Each path is a new rotation, seen through one point. The rows after it are directions, each followed by how far the rotation turns it, in deg/step (0 if it stays put).
Each turn is a multiple of 5 degrees from 10 to 175, or 0.
Each row of a path follows its step; steps can be skipped.
Rotation 1:
step 0: [ -3 -12  -6  -2  11   9   6   3   1  -5 -21  13   1  -1   1  20  17  11
  -3  -8  -7  -1  -2   4  -3  15   4   3   6   1   3   8  -8  -9  -6   5
  -1  -9 -21  -2  -2   4   3   0]
step 1: [ -6   0 -12  -8  -1   7  -3  16  19   3  -5  -5   1 -11  11 -14  -9   8
  21   1  -2   6   0  -2   0  -5  -5   6   7 -16  -9   2   7   9  10   6
   8  -5  -5 -12  -1  -9  -1  -3]
step 2: [  2  -3   6   8   1  -1 -15  -3 -13  14  11 -14  12  -4  -3  -3  -2  -7
 -10 -10 -10  -5   2   5   4   0  12  -3   4  -6   5  10   0 -13  13  -6
  11  16 -10 -10  -2  -8 -10   4]
step 4: [ -3  23   0 -12   0  -3   7  -7  -6  -9  -8  13  14  -1   8  -5  -8   8
   0   4  12   0   6   7   8  -2   4 -11   3   4   3 -15   0   0  -3 -22
   2  10   9   6   7  -5  -5  -5]
step 5: [ 15   3   0   7  -2  -6  16   3  -7   3  16  -4 -11  13  -4  -1   1   0
   1   1   2  -3  15   3   7  -5 -14  -6  -5   1   4  19   0  11 -11  12
   3   4  11  15   2  -6  -8 -10]
step 6: [ 11  -2   3  -4   1  -1 -10 -10   9  -2   4  -7 -15   6 -18  -6   3   7
  -6  -2   1   4 -11   6  -5   3   2  15 -12   6 -10 -10  -7  -2   2  -9
 -19 -11   8   8  12   9  -5   7]
step 7: [ -8  -4   7  -2  -7  27  -1  -8   1  -1  -2  16   2  -1   9   6  -3  -8
  -1  13  -8   6 -16   0  -6   3  -4  -1  -1   6  -5   0  -5   7 -15  11
  11   4   2  10  -4  17   9   6]
step 8: [ -6  -4   0   2   2  11  16   9  11   6 -12 -10  -2   0 -19  14  -6   2
   9  -4  -6 -20   3  -7   1  15   4  -6   4  -6   4  -5  11   6  -3   4
  -8  -5  -4 -12  -3 -11  10   4]
step 9: [  4  -6   1  -7  -3  -2   4   0   8  -9   3   2   5   8  10   2   6  -9
  -1  -4  -9  13   0   2   6   2   7  11   5 -15  -5  13  -8 -16  12   3
   4 -21 -16 -17  -5  -8  -4  -6]
step 10: [ -8  -1 -18  11   8  -6 -18  12  -7  15  -7  -1   1 -15   6  -7  -5   1
   7  -4 -10  12 -12   4 -11  -8   2  -7  13   8  11   4  11   3   9  -7
   5  -3  -6   0  -1   1  -7  -1]
step 11: [ -6  -3   9  -3  -4 -14 -12   1 -12   3   4   0   2  -8  -1  -6   2   8
   0   1   2  -4  11 -17  14  -2   0   2  -7  -4   1 -18   1 -11   4  -1
  17  20  -5   1  -6 -15  12  -2]
Speeds:
[-1  3  3  1  1  4  0  5  0  1 -2  5 -1 -2  3  1  2  3  8  1 -1 -1 -2  2
  0 -1  2 -2 -4  0 -3 -1  3  2  0 -3  4  4  1  1  2 -1  5 -5] => 110
[-1  4  1 -1  2 -3 -7 -1  0 -1 -3  1 -1 -4  1 -1  3  0  5 -2  2 -4 -1 -5
  2  0  1  0  3  4 -2  4 -2  0  1  3  2  0 -5 -4 -4 -3 -5 -1] => 40
Rotation 2:
step 0: [ -6   1  -7   1 -14   5   1  -2   4  12  11  -3  -3   2  -6  20   9  11
   9 -12   6   6  -5  -6   6  -5  13  -5  12  -1  -4   0   2  -4  11   9
  -5   8  -3   3 -12   4  -7  12]
step 1: [  1   7  -1  -3   1   7  -3   7  16   9   5  -4  -4  -7   2  16  -6 -11
   0   2  15   5  -6   2   9  -5  16   7  -4  -1  -5  -1 -10  -3  -3  -6
  -8   1   5  -3 -16  -3 -13  16]
step 2: [ -1  -7   0  -7   1   6   2  -2  14  -3  -1  -4 -11   7   3  14  14 -11
   9   4   6   6   0  11  -6  -4  -3   5 -16  -2   3  -4 -11  13   3   2
   0   6 -13   4  -7  -4 -16   8]
step 3: [ -4  -4  -6  -3  -2   0  -7   2   9  -3  -1  -4   4   5 -10   3  13   0
   0 -19   5  -3   1 -13   4  -3  -5  -2 -11  -3  -7  -6  -4   8  15  10
 -13  14  -8   9  -3   0 -12  11]
step 4: [  5  -4 -10  -6   8   3  -1  15   5   5  16  -4   7  -4  -2  -1  -7   5
   4  -1   3   1  -3 -10  -3  -1  -2  -1  -1   2  -5  -8  -5  10   1   6
 -20  -1   6  -7  -7  -8 -19  17]
step 6: [ -5   1  12  -1   1  -6  -3  10  -4  16   1   0  -6  -1   0   2  10  -7
   4 -19   6  -3  -3  -7  11 -14  -1   4  -8  -7  -8  13  -8  -4  -2   5
  -6   5  -4  13  -7 -12 -10   9]
step 7: [  0  -6   2  -2  23   5 -10   8  -7   5   7   5  -9  -4  -5   1  10  -8
   7  -5   0  -1   3   0   1  -7  -3   5  -7   4  -3  -3 -22   1 -14  -2
 -16   7  -2  -8  -1  -4  -9   7]
step 8: [ -6  -3  -3   1   1   9  -6   2   3   3  -1   8  -7 -11  -4  -3  21   1
   9  -9   3  -5  -1   0  -7  -5 -11 -13  -7   2  19   4  -8  19  -2   4
 -12   1   2  -2   9   1  -4   7]
step 9: [  7  -5   3  -9   3  -3  -3  12   3  17   4   8  12  -3  -3   0   0   4
  10 -20   1   3  -8 -11  10  -6  -5 -13  -8   3   7   8  -2   5  -3  12
  -4  -9   1   5   9  -2   1  11]
step 10: [ -1  -4  10  -5   9   6   3   9  -4   6  19   3  -4  -3  -3  11   0   7
   7  -7 -17  12   0   0  -2 -10  10  -6  -8   7   3   2  -5  -7 -17   8
 -10  -6   7   1  -2   5  -2   7]
step 11: [-21   5   9  -1   4   9   7   4   5   9  -2   8 -14  -5   6   7  15   3
   5 -14   0   0  -8   3  -1  -2  10   6   3  -4  17   0   0  -1 -13   1
 -13  -2  -1   9  -1   4   2   7]
Speeds:
[-4  2  2  0  4  0 -2 -4  2  2 -4 -1 -6  0  0  2  3 -1  1  1  7 -3  1  1
  0  0 -1 -3 -1 -1 -8 -3 -4  0 -5 -4  4 -1  0  1  1  1 -1 -2] => 70
[-1  3  2  3  5  3 -2  3  4 -1  0  2  7  1 -4  2 -5  0  1 -1  1 -2  3 -1
  4 -3 -2  1  0  2 -5  2  1  0 -2  1  0  0  0 -4 -6 -2  4 -1] => 125
[ 6 -2  0  3  1 -1 -4 -2  4  1  1  3  0  0 -2  2  1  0  3  1 -1  3  2 -3
  1  0  4 -5  4 -1  4  5 -5  1 -1 -6  2  0 -3  2 -2  5  3  0] => 40
